Rotation paths and how fast each direction turns (degrees per step):
Each turn is a multiple of 5 degrees from 10 to 175, or 0.
Each row of a path follows its step; steps can be skipped.

step 0: [  8.6   8.2 -10.3 -15.3   5.9   2.3  -4.8  15.5   9.5   0.3  -6.1 -11.5
   0.8  35.6   5.1 -13.5   3.8  -1.2 -28.1   2.3  -1.3 -11.9  -5.5 -20.7
   8.6  -9.2   7.0  -1.4  11.3   4.5  16.0 -16.0  16.2  -2.5   2.0  -8.3
   9.3  26.6  -0.2  25.7 -24.1   9.5 -21.6 -25.0  22.1  12.0  -3.2  -1.5
  28.3  -4.8  12.8  12.1 -23.6  -8.8   4.4  -0.6]
step 1: [  4.6   2.2   1.5  15.6 -11.3  32.6  18.9  -0.6  10.0  19.8 -16.8   5.8
   4.9  13.4  19.6  21.5  24.9  11.6   1.4  -0.2   4.8   4.5  -8.8  -7.8
   3.0 -15.9  19.0  12.0 -23.5   0.4  17.8 -20.4  -3.8  13.7  -2.6   4.4
   9.4 -18.7 -16.3   5.2  -7.8  17.2  -8.3 -24.4   7.1 -10.0 -14.6 -15.5
  20.0   7.6  -6.6  -1.4 -32.0   1.6   6.2   1.2]
step 2: [-15.4  16.7  -1.8 -22.4   8.0  27.7  11.2   6.8  -9.3  10.3  35.6  -1.6
  13.7  10.8   5.7   8.6   6.1   4.9   8.4   5.6   2.9 -25.8  -7.3 -12.3
   5.8 -28.8   0.2  22.0 -14.8  -5.7  15.5   2.6  18.3  -5.3  17.3  -7.4
  -1.5 -19.8  -7.4   6.8  -7.4  -1.8  -4.1 -10.3  22.6   9.7  20.4   1.8
  11.8 -18.1 -12.1   4.7 -10.4 -13.4  -6.6 -23.9]
step 3: [ 14.6 -19.2  -8.8  -0.1  -1.9  35.9  -5.2   3.7   1.9   8.4  -2.2  12.9
   0.7   1.6  13.7  -3.3  -8.3  -2.8  -9.8 -14.5  15.4   3.7  -9.1 -11.6
  23.6 -11.8 -12.1   2.3  -6.8 -15.3  15.6  -2.7  27.6  16.1   5.9 -28.5
 -31.1   3.3  -9.2  25.3  -4.1  10.4  -6.0  11.7  23.2   5.4   1.1   3.9
  23.3  -4.4  15.1  12.3 -20.9  16.0   3.6  -1.5]
step 4: [-10.0  12.2  -2.5  11.3 -11.3  24.0   2.5 -11.8  26.3  14.7  -5.4  15.2
   8.0   4.3  16.8 -11.9  14.3 -25.8   1.2  18.6  15.6  -6.3  -7.3  -5.6
  18.9 -10.2 -20.8  12.1 -28.3 -22.0  -4.2 -21.9  14.3  -6.8   4.1   8.6
   8.3  -2.3  18.0  15.2  -1.8   1.9   2.9  -7.9  24.4  -4.3  16.0 -27.5
   7.2  -6.8 -15.3   6.8  -7.3   1.7  16.7  17.8]
step 5: [-11.7  10.7  -8.3   5.4 -18.5  25.4   1.1 -17.5   0.1   2.9   2.3 -16.6
  -1.2   5.7 -13.2  -4.7  14.9 -14.8 -25.8  -3.0  11.1 -10.7 -24.2  11.9
  21.6 -26.5  -0.9  33.7  12.6 -25.3  20.1  -2.3  11.6  -5.9   6.7   2.1
  -5.2   6.5 -12.0   4.4 -25.0   9.7  -0.9 -23.5  19.7   5.8   2.1   7.6
  -9.3  -6.9  16.7  -3.8  10.9  -4.1   7.4 -16.3]
step 6: [ 11.7   2.3 -19.6  -1.1 -20.1  21.5  10.7  -5.8  21.4   6.0   3.7  -5.0
 -18.5  -3.8   2.3 -11.9   3.1   4.5 -10.0  -2.7   9.5   3.4  -2.5 -22.9
  23.5 -11.5 -18.0  15.9  -4.8  -6.1   3.6   9.0 -18.2 -13.9 -14.7   2.9
   0.6  -2.2  -0.8  28.3  13.7  -0.4  -0.2 -10.7  17.4  10.9 -22.3  11.8
   6.6 -15.9   5.8  -1.8 -47.3  -2.2  15.3 -13.7]
step 8: [ 17.5   4.8  -9.0  -9.8  -2.7  32.6  -1.6  18.9  21.1  -1.0   5.8   7.5
  -6.2  20.5 -18.4  12.1  19.3  24.7   0.6  -2.1   5.9   2.2 -23.5  -9.0
  22.7 -23.7  10.0 -11.3  -6.9 -18.3  11.6  -9.1  -8.6  -7.8   4.4  -6.8
  -8.7  28.4  -7.1  23.9  -4.1  -2.7  -2.5 -13.8  29.0  -1.7  17.1   4.5
  -8.1  -2.1   9.5  -2.8   7.1 -22.3  -2.3   1.7]
step 10: [ -8.6  -6.1  -6.0  -9.6 -11.8  13.0  -5.2 -26.4  11.2  -9.3   5.0  14.6
  21.0   2.3  11.7   0.3  19.7  -8.0  -4.4  -4.6  22.1  -9.8 -17.2 -15.7
  -4.1   0.2  11.4  11.3 -26.2 -16.3  -2.8 -12.4   7.2  -4.4  17.8   9.9
  -4.7 -16.5 -12.3  11.1   2.0  -6.7  -1.9  -3.4  28.5 -32.7  11.0  19.3
  13.1   3.9  14.8  -3.7  -4.2 -22.5  -3.1 -30.5]
Directions:
[ 1.1 -4.3  0.9 -1.8 -4.4 -2.1 -1.0 -0.6  6.5 -1.1 -3.1  1.5  1.5 -2.9
 -3.6  3.7 -1.8  3.5 -6.8 -3.6  3.5  0.1  6.0  4.8 -0.2  1.9 -0.9  1.8
 -0.4  0.4  0.2 -0.8 -1.5 -9.5 -5.3  3.6 -4.2  2.2 -2.0  6.9  3.5 -3.8
 -1.6  1.8  4.2 -0.1  3.0  2.2 -5.8  5.2 -7.6 -5.5  4.3 -4.1  0.0 -3.1]
25
[ 1.2 -2.9  1.2 -3.5 -6.3 -1.9  3.0 -0.4  3.6 -2.6  0.0  6.8 -2.9  3.5
 -7.6 -2.0 -0.1  0.7 -2.0  1.7 -3.8 -1.7 -0.3  0.9 -1.0  1.1  0.6  2.5
 -0.7 -3.8  1.0 10.7 -8.4  6.0  1.0  3.8  1.3  2.4  4.0  1.6 -2.3  1.6
 -1.1  5.5  1.6 -2.2 -2.6 -8.3  1.1 -7.5  3.3 -2.5  3.6 -0.4  2.6 -2.6]
35
[-6.9 -4.4  1.6 -1.7  7.0 -5.9 -2.1  1.8  2.3 -1.7  5.8  4.1  1.0  0.6
  0.2  0.4  0.8  9.2 -1.8 -3.1 -2.9  4.9 -3.0 -3.3 -4.5  0.0  5.1 -5.6
 -2.2 -8.1  1.3 -1.1  0.5  5.6 -1.9  1.1 -0.2 -3.2 -3.4  0.2 -1.1  3.5
 -2.4 -4.3  4.8  3.1 -2.0 -1.6  5.1  3.2 -6.1 -1.3 -1.6 -3.8 -2.2  0.3]
45
[-1.8  1.5  1.6 -1.7  4.9 -0.1  6.3 -3.9 -1.6 -0.9  6.6  1.1 -1.5 -0.9
  8.4  0.7 -5.4  1.3  4.5 -6.9  0.3 -4.8  5.8 -1.6  4.1  4.9  3.6  6.7
  1.6  1.2 -2.3  4.0 -3.2  3.7 -3.6  3.7 -6.4 -3.1 -4.8  1.8  0.5 -0.2
  2.6 -0.7  1.1 -3.8  0.7  1.4 -5.4 -3.2  3.5 -1.7 -6.5 -1.5 -2.1 -3.2]
85
[-6.9  3.6  3.2  2.7  2.6 -2.9  1.2 -1.3  2.8 -0.1 -1.2  2.2 -0.7  4.6
 -3.8 -3.2  3.2  4.6  1.3  5.5 -3.6 -0.1  3.0  2.0  1.3 -5.5  4.8  4.9
  0.7 -1.2 -0.6 -2.1  1.4 -4.3 10.3  4.1 -4.1  3.5 -2.1 -7.7 -0.2 -4.0
  0.6  5.2  5.1 -1.0  3.6  5.8 -0.2  0.4  1.1 -0.9 -0.9  5.9 -5.0 -3.4]
130
[-2.6 -1.6  2.4  3.9  6.3  0.2  1.2  3.6 -5.9 -1.2 -3.2 -3.4  2.1  3.9
 -1.0  3.7 -0.5  1.2 -2.5  0.5 -1.4 -2.6 -2.6  3.4 -1.0  7.1 -3.5  4.8
  0.8 -0.2 -3.4  1.4  1.5  3.8  2.1  1.3  2.8  0.4 -4.2  3.8 -5.3  5.2
 -3.9  4.5  1.6  6.6  2.1  3.5 -3.8  1.5 -2.7 -1.5  0.4  6.5 12.6 -2.2]
170

step 0: [  1.9  -6.4  -7.9  -5.1  -6.4   9.3 -15.2 -17.5 -13.6   4.2  -3.7 -15.2
  -3.8   7.4 -41.4 -23.2 -33.5  -4.8   2.4   1.2  -1.2 -19.6 -10.0  27.6
  -9.0   2.7  -9.7  11.1  -7.4  -1.5 -13.8   2.6   3.3   6.7  13.2 -25.2
 -23.7 -21.8   7.9  17.2  11.7  -0.9 -12.2   7.5  -0.3  14.8   5.2   3.8
  13.5   6.6  -9.0   1.7  17.0  -4.3  -0.3  12.2]
step 1: [ 18.3 -15.2  26.6  -6.3   6.9 -13.6  -6.3  -8.0   7.2   6.8 -18.0   2.4
  -1.8  -0.9 -20.8   8.1   5.2 -11.2  12.3  21.3   3.9  -5.0 -16.5 -11.4
  10.1  -8.8   8.0  15.5 -21.3  -9.6 -10.6  14.9  -8.6   6.7  14.8  -8.7
 -20.8   9.9  15.4  17.1  -3.6  -3.3   0.3   3.4 -30.4   0.4 -22.7 -30.7
  -2.9   6.2   0.7  -8.3   9.3 -17.4  26.4  -0.9]
step 3: [-10.9   3.5 -32.8   4.1  13.7   4.5  11.2   8.2  -7.4   0.9 -30.4  23.6
  -3.5  -0.3 -11.2   7.2  -3.7   3.8   4.3  19.4 -15.0  -0.2  -9.5   9.1
  -9.5   3.5  -2.1  27.4 -26.7   3.3   2.9  11.6 -12.5 -10.9   8.4  11.6
  10.2  -1.0   4.8  -2.0   6.4  26.9  28.8   7.5  -0.2 -15.6 -22.4  -7.4
 -10.9 -17.6  10.4  -2.2  21.5   2.8 -12.1   7.5]
step 4: [  4.6  -2.8  -9.6   4.9  -7.4   1.4  23.9  -7.7 -22.6  14.1   6.6  22.6
  -8.5 -17.2   9.0   7.3   0.4  -2.9 -11.0  12.0  -1.3   0.6  -8.8  -1.8
 -19.0 -24.8  32.7  23.0 -10.2   3.8  13.3  -3.6   3.1   8.0 -10.4  -2.6
   7.8  22.4   4.5 -10.6   5.2  19.3 -21.3  -1.5  -0.5  -2.7   2.7   5.7
  -2.3  -3.2 -23.0  -3.6  -0.2 -29.2 -10.9  30.4]
step 6: [-24.1 -15.3  -8.2   5.7   4.2   1.9 -17.2   2.8  -0.1   0.0  28.3   3.1
   2.5 -13.3 -18.3   4.5   5.6   6.4 -18.0   5.3   1.3  14.3  -8.1 -13.7
 -12.5   8.9   3.7 -10.9  -3.9 -27.4  -0.5   8.1  -5.5  13.3  11.0 -30.8
 -24.2  -9.9  20.0  15.7  16.8  18.7  -4.5 -14.2  -5.6   8.6 -16.9 -19.5
   7.8   4.6 -18.1 -10.0   5.5 -12.4  -0.4  15.8]
step 7: [ 14.2  -1.8  18.5   9.6  -5.6   2.5 -12.6  -8.4  12.8  -3.6  25.1 -15.6
  -9.3   3.6 -27.0  10.9  13.5  -9.5  -8.3  -8.9  -3.1 -12.4   3.7   5.4
  18.1  21.2  32.6  -9.3 -38.0   6.3  17.3  13.6 -13.2   1.9   3.3  16.2
  11.6   2.8  23.3  18.3  -4.8  10.4  -4.0  -0.5   1.8   3.8 -10.4  -1.6
  15.3   8.8  -5.5  12.3  12.7  -8.8  10.5   6.3]
step 8: [  4.2  18.2  -5.3 -13.0  -2.5  -5.5  -5.7   6.4   5.7   6.5   9.3  17.8
 -29.4  14.6 -30.0  -4.1  -3.6  21.4 -12.0 -15.7  -1.5   7.9   2.4  15.6
  -7.7  10.1   0.6   5.5 -13.9  15.8   2.5  -5.1  25.1   2.6  14.0  -3.8
   3.5  -4.9  -0.5  32.6   2.2  26.2  27.1   2.7 -13.3  -8.5  -3.2  -0.8
   4.8 -10.7  19.5 -14.8  -9.3  -6.4  21.5   8.5]
step 10: [ 22.6  -6.2  -3.8   5.6  13.6 -12.2   3.3   5.0 -19.4   9.2   4.6  -4.3
 -10.3  -7.1 -20.4 -12.0  -0.5  -0.7  -4.7  -8.2  19.7 -16.1 -20.0   2.8
  13.8 -23.4  13.6  30.1 -14.3  -1.8  -2.9   8.0  13.9 -13.4 -23.6 -25.1
  16.5  -1.6 -23.4  -3.5  -9.3  -0.8  -7.7  16.9 -18.1  -5.3 -17.6  -4.0
 -18.3   3.5  -6.4 -22.6   4.0  -8.8   6.9  -0.4]
step 11: [  5.5  -5.9 -10.4  11.3  -1.0  20.7 -25.1 -10.3 -16.1   9.5   8.8  -3.3
  -0.5   1.6   5.9   4.0 -29.8  19.1  -1.4  22.1  -2.4  -9.4 -41.0  -3.1
  -3.1  -9.8 -10.1  16.5 -14.3  -0.3 -18.8   2.1 -11.1   7.1  -6.5 -24.7
  12.0 -19.5  13.0  -2.4  12.5   5.5  12.7 -11.1  -2.5  17.6  13.2  -6.4
   1.7  -8.6  -4.6 -10.4  18.3 -13.4   7.9 -12.5]
Directions:
[ 4.8  5.5 -1.9  6.4  2.2  0.3  0.4 -9.8  4.5  2.4 -0.6  3.4 -0.8 -1.2
  3.9 -3.7 -1.2  7.4 -0.4 -3.2 -4.9  2.6 -1.2  2.1  2.9  4.5  0.6 -4.0
  0.3 -4.0  0.1  0.7  2.7  2.4  3.0  5.5  3.2  3.1  1.5  4.6  1.9 -5.9
  0.8 -0.8  0.5  1.6 -3.9 -7.8 -5.7  0.6 -6.9 -0.9  3.9  3.5  1.3  0.1]
70
[-0.4 -4.3  3.9 -0.8 -2.2  7.1  7.5 -0.6  2.6 -3.6 -4.3  1.1 -1.3  7.8
  6.7 -2.0 -0.3  3.0  3.4  1.4  2.0 -8.4 -3.2  2.0  6.4  2.7  3.8 -2.9
  2.5 -1.3  4.0  4.6 -6.0  5.6 -0.2 -3.3  2.2 -4.6  6.9  1.0  0.8 -0.9
  3.0  0.8  1.2 -1.0  0.7  5.7  2.1 -3.5 -0.2 -1.9  3.9  0.1 -1.0  0.0]
170
[ 4.4 -1.0 -1.3 -1.7 -0.8  2.1 -1.4  3.7  1.7 -1.7  1.5 -1.2 -6.3  6.6
 -1.0  4.7 -1.9 -2.1  3.7 -0.8 -5.5  0.3  0.6 -4.9 -4.5 -1.8 -7.6 -2.8
 -1.9 -4.1  2.5 -0.4 -2.6  8.2 -0.4 -1.8  1.1 -1.2 -2.3 -2.2 -6.1  2.4
 -3.0  1.3 -4.3  0.9 -2.7 -3.1  6.6  6.8 -8.3  2.2  3.7  4.9  4.4 -1.8]
65
[ 1.0 -5.0  2.8 -1.4  6.5  4.7 -1.6 -3.5  0.2 -3.3  0.5 -2.3 -4.0 -3.3
 -2.9  1.4  3.4  3.5 -3.8 -1.1  2.8 -5.0 10.2  2.8 -1.8  2.5 -4.8  2.2
  2.7  0.7  7.9 -6.3 -0.2  0.5  4.5  4.6  0.7 -4.1  5.9 -2.8  3.6  1.3
 -4.9 -1.8 -1.9  3.2  0.7 -2.3 -1.7  5.7  3.5 -6.5 -1.0 -1.1  0.5  0.9]
45
[-0.8  3.5 -0.7 -2.9 -1.7  5.2 -2.8 -1.2 -0.5  2.7 -2.3 -0.3  2.8 -1.1
 -2.0  0.9  6.7 -1.8  2.6  4.0  1.4 -3.0 -1.6 -1.9 -2.0 -1.3  0.9 -2.1
 -9.1  8.7 -5.3 -2.3 -7.1  0.1 -1.5  9.4  0.7 -3.6  5.1 -1.3 -2.3 -5.4
  4.0  0.1  1.6  3.9 -2.3 -3.0  1.6  1.8 -1.5 -0.4 -0.2  2.5 -5.0 -8.8]
170
[-6.6 -2.8  4.6 -7.5 -0.3 -4.5  2.4 -4.5 -6.8 -1.3 -1.1 -0.8  4.8  5.1
 -4.0  4.0 -1.0 -0.9  3.3  0.3 -2.7 -2.7 -2.9 -1.4 -8.3 -1.9 -0.5 -0.5
  3.1  0.2  3.2  5.0  5.0 -1.1  3.7  5.7  3.7  0.7  3.9  2.9 -2.1 -0.9
 -0.2 -4.9  5.2 -3.8 -7.2 -2.8 -2.1  0.3 -2.7  1.4  1.8 -2.0 -1.7  6.0]
20
